In the rows, 128 means zero.
Rotation paths and how fast each direction turns (degrees per step):
Each turn is a multiple of 5 degrees from 10 to 175, or 0.
Each row of a path follows its step; steps can be skipped.
Path 1:
step 1: [132 131 120 112 130 138 118 129 127 134 124 130 122 114 116 123 134 126
 124 131 133 136 126 126 138 127 131 129 126 124 124 120 131 116 128]
step 2: [131 117 132 114 117 126 125 125 129 132 130 129 137 122 124 124 130 117
 122 138 128 127 128 137 132 133 126 113 128 130 120 117 125 137 125]
step 3: [125 128 134 134 119 127 127 131 115 130 132 138 133 128 125 121 120 136
 119 126 134 119 138 139 123 129 131 115 131 123 122 135 130 131 135]
step 4: [132 130 115 128 121 126 124 131 121 126 131 134 124 136 139 124 128 130
 128 129 138 141 135 122 127 127 131 128 138 113 121 138 130 119 129]
step 5: [133 124 118 136 129 140 123 124 133 118 129 125 126 120 135 122 131 109
 134 130 126 130 121 131 130 134 125 126 135 116 122 129 132 128 121]
step 6: [117 127 128 137 130 127 121 128 121 130 131 136 123 117 119 131 120 119
 137 141 124 129 122 143 128 127 130 128 119 121 133 121 133 130 128]
step 7: [129 131 134 120 133 124 127 133 134 131 125 147 121 137 117 130 124 134
 133 136 130 137 137 136 128 127 135 124 126 129 120 127 137 128 117]
step 8: [133 122 136 130 120 135 126 125 133 129 138 137 120 139 130 127 133 127
 121 116 130 140 125 137 125 133 122 129 136 138 116 130 130 132 123]
step 9: [118 122 114 138 128 132 126 122 116 128 137 127 126 130 121 125 117 129
 128 120 131 129 121 127 139 125 120 131 139 133 121 130 127 136 130]
step 10: [126 138 115 118 138 131 125 125 125 129 123 127 126 120 119 115 124 136
 131 126 128 135 131 134 135 127 121 132 135 119 126 117 127 119 128]
[127 132 128 124 129 128 128 130 127 129 129 130 128 128 126 124 127 129
 131 130 128 129 133 126 126 127 129 134 126 127 126 132 127 125 128] | 115
[129 130 128 130 125 128 129 134 128 125 131 128 128 130 130 127 128 129
 126 125 132 128 124 126 130 126 125 130 131 127 128 132 130 129 127] | 80
Path 2:
step 0: [115 124 124 148 125 137 120 133 132 123 132 132 118 125 142 124 135 133
 129 125 127 131 122 123 139 134 130 134 129 127 129 140 131 127 126]
step 1: [122 133 133 137 139 115 139 124 140 125 132 124 116 123 129 117 123 126
 128 124 133 123 126 119 124 131 135 132 130 132 122 121 130 128 113]
step 2: [134 127 121 123 134 127 130 141 136 125 130 140 118 123 127 118 139 135
 132 110 122 131 138 125 127 127 130 124 130 126 136 135 136 126 123]
step 3: [135 137 128 134 117 121 120 124 139 120 132 130 122 122 138 127 115 127
 117 116 122 136 123 127 131 129 129 130 127 136 132 136 125 140 121]
step 5: [122 121 118 145 130 133 135 128 131 129 131 127 117 125 138 124 129 129
 135 119 122 129 135 117 138 131 119 132 134 136 122 130 130 136 117]
step 6: [124 130 133 126 146 115 128 133 139 121 135 136 121 133 128 112 120 135
 124 125 126 130 121 119 126 131 133 128 125 124 129 134 135 135 120]
step 7: [132 142 123 128 122 128 123 126 132 123 124 136 116 126 133 115 134 121
 132 114 120 120 139 129 125 135 132 122 128 133 135 138 129 126 122]
step 8: [129 131 129 139 123 131 119 128 135 126 140 128 116 118 144 121 127 141
 115 120 134 131 121 122 133 126 129 130 128 126 132 124 122 134 130]
step 9: [127 124 124 131 129 112 134 119 137 133 134 122 119 121 135 112 140 125
 130 127 128 128 128 135 128 130 126 137 128 133 122 129 142 129 118]
step 10: [134 127 115 128 138 127 128 138 125 122 128 131 112 133 130 122 127 138
 131 113 127 133 132 123 138 129 121 125 134 129 118 133 127 136 120]
[128 128 128 131 124 128 127 127 127 126 130 127 127 128 125 129 123 131
 129 127 130 128 121 123 129 127 125 125 128 129 129 126 128 128 126] | 145
[126 126 129 130 125 125 129 130 128 128 130 133 128 127 129 130 128 129
 125 132 123 128 125 127 126 127 128 133 127 129 128 130 130 132 130] | 130
[130 128 125 128 127 130 129 131 125 128 124 129 123 127 127 131 134 129
 129 128 126 129 130 125 129 131 124 129 128 130 131 129 126 128 129] | 140
[130 129 130 128 125 129 125 126 127 130 131 126 130 126 133 127 130 128
 123 130 129 129 128 131 127 128 126 123 127 133 132 129 128 127 129] | 80
Path 3:
step 0: [141 134 121 129 123 134 126 130 118 135 129 117 129 130 126 131 128 134
 139 130 133 131 118 122 123 130 128 134 109 132 129 130 128 125 127]
step 1: [122 125 131 125 125 123 127 118 129 123 130 117 115 128 125 136 128 141
 131 118 131 125 126 127 124 128 134 131 121 125 118 126 127 131 143]
step 2: [137 129 120 137 127 133 126 124 117 127 127 126 137 131 126 142 125 133
 135 128 140 133 122 127 129 134 132 119 118 135 126 127 132 136 132]
step 4: [130 134 120 137 130 138 127 124 114 121 136 127 126 127 124 136 130 132
 129 125 128 125 116 128 121 127 132 130 122 130 126 118 131 136 141]
step 5: [132 130 122 132 116 130 123 114 132 124 126 127 121 134 129 136 113 145
 131 131 137 126 130 128 132 127 123 131 121 132 126 127 126 126 128]
step 6: [126 131 118 127 129 132 123 121 117 122 120 116 124 124 126 131 128 127
 121 134 132 136 120 129 123 124 135 124 119 129 131 115 128 127 138]
step 7: [127 133 122 137 122 128 121 119 125 122 128 128 129 134 129 142 126 142
 130 133 131 116 129 129 123 135 122 125 136 123 123 119 124 127 134]
step 8: [132 131 124 134 121 140 128 119 114 124 131 124 126 133 136 129 115 123
 122 132 136 138 124 128 130 123 131 132 125 130 131 117 124 121 132]
step 9: [123 135 115 125 116 127 118 124 123 130 122 123 122 127 125 133 127 139
 124 126 124 117 128 133 122 127 124 134 127 126 131 112 124 131 127]
step 10: [122 135 119 126 135 134 126 118 127 125 138 121 133 135 140 133 118 132
 126 133 138 128 123 131 132 131 137 126 129 122 130 118 129 122 133]
[128 132 125 131 130 128 127 128 127 129 131 130 130 130 124 129 130 130
 127 127 128 123 129 131 130 130 129 124 131 128 129 130 128 133 128] | 140
[125 129 129 130 132 126 129 129 132 126 131 126 130 126 129 129 129 128
 129 128 126 124 126 125 124 130 129 130 129 125 124 124 130 129 131] | 125
Path 4:
step 0: [134 127 129 123 128 125 127 131 129 126 129 121 132 130 131 129 139 117
 124 122 131 132 130 132 122 130 129 123 125 120 122 144 114 126 118]
step 1: [129 126 123 131 119 123 139 132 138 122 133 119 125 129 127 135 127 123
 127 139 118 122 126 131 129 125 125 133 127 133 127 140 125 138 134]
step 2: [125 135 127 130 121 127 121 125 124 126 130 126 127 117 137 132 144 131
 126 127 126 125 121 128 123 133 129 136 137 136 119 126 123 124 139]
step 3: [132 120 131 133 122 133 131 133 119 128 131 123 133 121 142 132 130 125
 129 120 139 126 126 133 136 131 122 122 129 129 130 143 125 126 124]
step 5: [118 127 133 122 131 121 131 133 121 131 135 125 126 127 126 129 142 125
 117 124 129 134 122 130 116 128 123 131 132 129 123 128 113 128 127]
step 6: [142 122 128 127 130 124 134 137 133 130 130 117 131 128 131 135 137 119
 127 135 130 116 125 132 127 128 119 125 132 127 135 137 130 127 127]
step 7: [124 128 120 124 120 132 123 132 121 115 129 117 120 126 133 136 130 128
 131 128 113 121 126 122 125 129 132 134 135 126 125 133 130 127 134]
step 8: [121 125 130 128 122 131 132 129 126 132 144 130 124 119 134 131 138 127
 136 122 134 136 117 126 133 133 121 126 135 125 121 132 122 128 130]
step 9: [134 122 130 133 124 134 139 130 127 135 124 124 128 135 137 130 131 131
 129 120 116 122 131 133 130 129 109 125 130 131 134 131 124 124 131]
step 10: [111 127 125 121 135 131 128 137 119 120 126 127 132 131 133 135 128 123
 122 127 121 131 125 127 119 123 120 137 135 132 130 131 129 124 129]
[127 130 131 130 125 132 129 125 124 128 128 133 129 126 132 129 126 129
 130 124 126 129 126 130 132 130 127 127 128 131 130 128 129 128 130] | 65
[130 129 129 130 130 127 124 128 128 130 131 131 127 126 124 131 131 131
 125 124 131 131 125 125 128 129 127 131 128 128 126 128 128 128 129] | 125
[125 131 126 125 131 129 127 129 126 129 129 129 127 129 129 125 132 126
 129 127 129 126 127 128 128 127 130 125 131 134 123 127 128 131 126] | 130
Path 5:
step 0: [137 127 132 131 133 128 122 128 129 125 135 125 133 127 115 135 123 129
 131 122 133 141 137 119 124 130 127 124 114 127 120 127 123 128 120]
step 2: [119 129 134 134 126 145 128 122 127 126 129 128 129 134 119 130 131 127
 128 127 127 115 135 122 121 138 129 130 128 126 125 130 115 121 126]
step 3: [131 134 131 133 138 122 133 119 135 126 128 124 134 133 128 139 122 137
 132 133 124 129 127 130 120 126 125 114 127 123 130 114 124 131 133]
step 4: [133 127 119 125 135 133 124 128 125 123 135 134 123 119 132 132 135 133
 139 146 129 120 131 122 125 134 122 123 125 129 123 135 129 124 127]
step 5: [129 125 131 137 130 123 116 122 137 123 124 133 129 135 122 126 132 128
 130 134 125 127 137 121 135 132 138 133 127 128 121 112 127 123 123]
step 6: [124 118 122 123 132 127 134 122 125 135 131 137 133 126 130 128 122 126
 137 125 137 134 128 122 116 123 125 123 124 120 122 118 123 122 123]
step 7: [130 123 134 132 126 125 130 122 126 123 127 133 138 131 122 139 143 117
 133 139 121 124 120 128 124 125 120 135 127 133 124 132 123 127 127]
step 8: [128 127 118 139 133 128 124 111 124 133 133 123 130 135 119 126 117 132
 132 129 127 119 128 137 123 134 132 130 127 129 122 127 129 124 126]
step 9: [119 126 124 123 120 116 131 132 127 125 135 129 131 128 128 142 130 128
 138 136 125 126 133 131 126 132 129 113 138 124 128 122 129 121 124]
step 10: [128 124 128 134 129 132 117 124 122 127 129 117 125 122 132 131 131 120
 135 131 115 124 132 123 132 127 116 130 117 123 116 123 134 123 129]
[128 129 127 127 129 129 129 126 121 130 127 132 125 124 128 130 126 127
 127 128 131 124 128 128 129 127 131 127 128 126 127 126 128 132 129] | 155
[131 125 129 123 130 128 125 126 128 128 128 127 128 126 124 126 129 129
 130 131 126 129 123 128 128 132 128 130 126 128 130 130 131 132 130] | 110
[131 128 127 130 130 127 128 128 128 128 130 130 125 127 130 127 128 126
 125 131 127 124 127 129 130 128 129 132 126 134 127 130 127 123 131] | 115
[130 127 126 128 126 129 130 127 131 128 131 129 126 130 126 132 125 127
 130 131 125 128 128 127 130 126 129 131 127 121 127 129 124 129 128] | 0
Path 6:
step 0: [126 124 124 125 116 124 135 134 142 129 136 127 132 133 129 136 137 128
 131 135 123 134 124 124 139 122 124 122 121 117 124 115 128 124 127]
step 1: [130 121 139 128 128 132 134 119 137 112 119 134 126 133 126 131 123 123
 129 128 134 131 129 111 127 121 138 125 124 119 125 131 134 125 126]
step 2: [122 125 125 130 140 133 123 115 125 130 120 128 136 133 132 128 119 133
 129 131 135 128 119 134 117 123 139 127 130 126 125 137 120 136 140]
step 4: [133 119 117 126 126 129 133 130 131 129 129 138 115 135 117 132 131 119
 133 125 131 124 135 136 129 141 116 134 134 128 133 122 133 125 121]
step 5: [122 122 120 117 120 129 137 126 117 125 122 123 117 129 125 130 130 122
 128 127 123 130 125 127 136 124 127 126 120 122 123 118 122 115 142]
step 6: [139 131 144 128 129 127 128 128 115 117 124 121 126 128 133 115 122 119
 128 126 123 125 121 122 124 123 137 117 123 122 124 126 125 125 124]
step 7: [136 129 137 137 140 129 125 125 127 137 137 132 138 137 139 127 125 131
 128 125 130 116 127 138 126 124 127 122 139 128 130 138 123 120 129]
step 8: [122 141 122 117 133 126 130 127 140 132 135 126 130 127 135 145 138 137
 128 126 126 126 124 123 130 134 121 126 134 136 131 128 123 121 119]
step 9: [129 122 121 125 128 124 135 124 134 120 126 123 129 130 112 132 138 118
 139 128 127 134 132 119 124 128 123 136 120 133 124 134 124 129 112]
step 10: [121 116 130 135 125 128 134 133 131 126 120 123 126 121 121 120 134 131
 132 130 135 135 127 136 126 118 127 124 119 116 120 135 117 126 140]
[130 132 131 129 129 128 130 127 131 131 131 129 126 132 129 128 124 125
 124 129 128 129 126 126 131 125 133 128 127 126 129 128 128 127 129] | 65
[133 132 128 129 128 128 130 129 127 125 129 131 128 127 126 126 129 128
 130 132 127 128 125 123 128 131 126 128 128 129 125 131 133 128 128] | 135
[125 127 130 127 127 123 128 128 124 128 127 126 128 131 122 130 130 128
 125 129 130 128 130 125 128 127 127 127 127 122 124 128 131 127 129] | 80
Path 7:
step 0: [135 139 127 135 132 131 126 131 125 133 133 132 133 133 116 126 136 121
 129 131 139 132 131 129 136 134 132 124 135 133 120 118 128 118 122]
step 1: [119 129 129 128 136 133 136 124 129 134 125 128 136 115 126 126 123 125
 117 130 126 124 131 129 132 139 137 120 125 127 117 117 123 122 123]
step 2: [124 131 136 126 133 132 139 128 121 140 131 135 118 133 124 128 118 124
 137 129 127 126 124 133 133 132 127 123 124 132 117 126 114 129 134]
step 3: [135 128 127 111 129 129 128 133 134 129 129 130 124 137 123 120 137 122
 130 134 134 125 126 121 132 129 130 123 125 125 115 122 117 127 119]
step 4: [132 132 125 126 138 132 132 127 135 134 127 136 131 129 120 118 125 126
 128 130 121 127 127 135 137 129 130 122 130 135 121 114 140 134 117]
step 5: [123 120 135 128 135 126 134 121 129 129 130 133 130 123 126 124 127 122
 126 126 134 126 125 134 133 128 118 133 127 137 116 110 125 116 135]
step 7: [124 130 126 120 137 135 133 140 135 137 120 116 131 128 119 127 128 120
 129 129 130 119 124 135 134 124 137 128 124 131 119 125 125 128 124]
step 8: [126 128 134 128 133 119 124 133 118 131 135 132 124 130 114 124 125 118
 130 128 131 129 126 136 143 133 128 123 116 128 123 117 130 129 124]
step 9: [129 124 135 115 133 130 133 125 130 115 136 137 134 124 133 122 128 125
 130 127 129 121 134 136 132 128 137 122 127 124 116 116 121 127 127]
step 10: [136 122 129 128 136 139 132 135 133 130 125 133 119 128 123 117 120 126
 130 137 119 120 125 138 137 124 127 132 134 129 117 128 125 129 135]
[127 130 127 128 129 127 130 127 132 123 131 129 127 131 128 133 131 130
 126 128 130 128 129 128 132 131 129 131 130 125 126 130 127 129 125] | 125
[128 126 130 129 125 127 127 130 125 130 129 130 125 129 128 130 130 125
 127 129 133 131 123 130 130 129 124 133 127 130 126 129 129 128 132] | 130
[132 127 126 128 130 131 131 130 126 126 125 127 126 130 129 125 130 131
 132 129 129 130 126 127 129 123 131 129 129 129 127 133 125 125 127] | 100
[125 125 129 129 131 126 131 127 124 127 131 130 134 127 133 128 126 131
 129 129 127 131 127 127 129 129 127 126 128 127 126 128 128 127 131] | 95
[127 126 132 125 128 125 127 123 126 128 132 124 125 130 126 130 128 128
 130 128 127 128 129 128 129 127 127 125 132 131 129 129 127 124 127] | 120
Path 8:
step 0: [136 133 115 125 130 125 129 132 129 114 129 128 118 126 128 118 114 124
 140 131 136 124 131 130 132 122 130 136 126 126 126 134 131 121 131]
step 1: [138 141 126 127 115 122 135 136 130 132 125 129 124 141 132 135 125 126
 126 123 132 124 134 136 125 119 127 139 133 123 131 133 135 128 129]
step 2: [136 127 118 122 125 137 132 132 122 127 124 128 126 133 127 128 124 129
 134 122 125 119 123 131 135 122 123 139 131 121 122 120 125 109 133]
step 3: [135 129 123 120 121 129 126 131 120 140 129 127 122 135 121 126 127 124
 120 137 128 124 142 132 126 130 117 145 126 131 128 126 128 127 130]
step 4: [129 128 130 121 136 131 127 130 131 132 134 122 114 131 130 135 117 128
 132 141 130 117 135 123 136 118 129 133 131 125 122 122 130 116 131]
step 6: [131 134 134 121 128 126 136 117 130 131 122 128 111 133 129 124 128 124
 131 128 133 127 123 131 135 116 126 135 131 119 120 136 125 117 123]
step 7: [137 128 126 124 115 125 132 128 130 129 118 122 123 130 122 122 129 125
 132 118 134 116 137 119 131 125 128 140 127 138 133 132 120 123 132]
step 8: [129 130 125 115 124 129 129 123 125 121 115 120 125 133 127 135 118 121
 124 136 122 128 137 126 125 123 126 134 135 123 129 135 126 113 125]
step 9: [129 122 120 129 129 126 134 129 126 134 130 122 112 135 125 136 122 123
 135 123 127 120 136 133 124 135 126 131 129 135 140 131 127 116 136]
step 10: [125 127 130 122 132 125 125 125 119 131 122 128 122 137 139 136 134 123
 124 135 125 120 130 133 139 122 122 138 129 120 136 136 124 123 136]
[130 125 125 131 130 130 129 129 126 126 130 128 125 126 126 126 126 130
 133 124 129 126 127 127 130 130 131 127 126 132 128 125 126 125 130] | 160
[128 127 125 125 127 129 129 126 123 125 127 129 127 127 125 124 127 125
 127 130 128 134 128 131 127 132 128 127 127 126 126 128 129 127 128] | 130
[128 129 128 128 129 125 127 129 126 129 130 128 130 127 129 121 131 129
 129 132 128 129 130 122 129 127 125 132 127 130 127 130 125 127 128] | 95
[128 125 125 126 130 128 129 130 125 130 128 127 129 130 127 131 130 130
 129 131 123 126 129 130 125 130 127 128 132 130 128 124 124 127 125] | 60
[125 127 131 132 125 130 126 129 126 128 130 127 129 127 128 127 125 126
 126 125 125 127 131 127 128 129 122 128 130 127 129 127 131 123 128] | 60
Path 9:
step 0: [132 131 128 130 130 119 134 122 132 139 137 140 127 128 129 137 133 121
 139 131 127 123 133 126 125 115 126 137 124 131 115 130 128 120 130]
step 1: [119 126 130 123 130 129 126 134 124 121 133 137 122 130 128 135 134 117
 120 134 137 130 121 127 123 125 123 133 130 125 125 139 126 114 140]
step 2: [134 138 125 127 131 131 128 123 139 125 135 132 125 130 123 132 126 119
 134 133 122 122 125 124 122 131 123 118 125 117 115 125 119 116 131]
step 3: [118 134 127 135 130 129 126 128 128 127 130 139 121 121 121 133 128 127
 131 120 141 124 136 131 137 132 134 126 134 118 126 136 125 114 135]
step 4: [128 128 123 136 128 133 123 116 126 117 127 134 134 125 135 130 139 124
 133 131 128 120 133 115 125 128 126 124 125 113 118 136 132 126 128]
step 5: [123 122 126 133 132 118 128 125 140 131 120 138 122 135 127 131 139 129
 135 122 138 122 126 130 131 131 113 121 129 122 131 137 128 125 131]
step 6: [125 129 127 144 127 128 130 122 126 129 132 138 128 130 139 135 132 127
 126 120 131 135 122 116 125 118 124 126 128 117 125 125 116 130 134]
step 8: [125 121 138 137 131 135 125 129 127 120 128 130 123 124 125 127 131 126
 114 121 131 129 121 126 127 125 119 120 132 125 109 132 119 126 130]
step 9: [134 125 132 130 131 127 130 124 132 135 124 136 115 124 127 129 136 120
 137 128 122 120 132 125 132 125 136 120 133 124 117 131 114 127 117]
step 10: [129 115 133 134 126 135 130 126 122 133 126 135 117 119 124 131 136 131
 128 132 138 129 128 130 126 122 131 130 131 120 119 140 132 131 141]
[128 128 126 128 127 128 130 124 128 124 125 128 128 131 127 125 127 127
 131 128 133 126 127 131 131 124 130 129 127 123 128 127 130 132 128] | 55
[125 127 129 132 125 125 129 124 126 127 127 128 126 129 130 128 127 129
 126 127 125 128 128 126 133 125 123 127 127 132 130 127 127 130 126] | 40
Path 10:
step 0: [132 133 138 136 129 131 139 129 133 121 125 126 128 127 142 129 133 129
 123 133 112 119 126 122 122 128 133 135 138 129 128 122 133 134 120]
step 1: [133 133 135 127 130 130 119 125 128 117 135 131 130 137 132 117 120 123
 140 134 123 128 137 125 139 131 133 127 129 127 115 118 127 123 130]
step 2: [115 128 128 129 129 135 126 125 132 138 123 119 126 132 126 128 139 127
 127 128 118 136 128 124 131 129 130 139 128 141 112 122 124 135 127]
step 3: [122 142 133 129 132 129 138 125 127 128 122 131 126 126 125 123 125 137
 127 137 110 125 137 130 133 131 116 130 136 126 129 127 136 121 125]
step 4: [120 126 132 122 125 123 133 133 131 118 129 126 136 132 133 119 138 123
 143 133 137 126 128 122 137 130 121 125 136 139 121 124 132 128 132]
step 5: [118 132 126 135 125 127 137 113 130 123 124 121 133 131 131 124 122 122
 130 129 120 140 119 127 116 130 124 137 129 126 120 124 133 137 128]
step 6: [124 126 138 134 130 124 131 120 124 113 117 128 123 130 141 128 132 131
 125 136 116 120 140 124 134 130 138 125 129 130 130 128 132 127 131]
step 7: [125 132 142 135 125 127 117 134 134 130 127 130 134 130 133 120 128 120
 136 126 126 125 131 124 128 125 124 131 135 126 114 110 124 132 132]
step 8: [126 145 121 128 128 132 134 124 126 126 128 123 125 131 131 131 130 132
 127 130 117 127 125 121 131 132 136 139 129 132 108 129 130 130 118]
step 10: [118 135 130 129 130 127 128 127 136 127 130 116 136 126 130 123 132 125
 131 140 126 135 126 127 135 133 117 129 134 135 117 125 123 123 144]
[127 128 124 127 124 132 123 128 127 128 126 125 132 128 129 129 127 130
 130 130 131 128 127 130 125 127 126 128 127 129 123 126 130 129 130] | 125
[130 131 128 130 129 131 129 125 124 124 127 127 127 127 126 126 126 131
 130 130 128 126 128 127 129 128 128 124 126 126 125 134 125 125 127] | 145
[130 130 129 128 130 132 124 132 128 131 129 128 125 128 124 127 128 132
 127 130 128 132 128 126 132 131 128 131 127 130 127 127 129 127 124] | 55
[131 129 131 129 130 129 127 128 130 129 128 129 129 127 130 126 129 131
 128 134 129 124 129 133 126 128 128 125 131 130 132 126 130 125 129] | 120
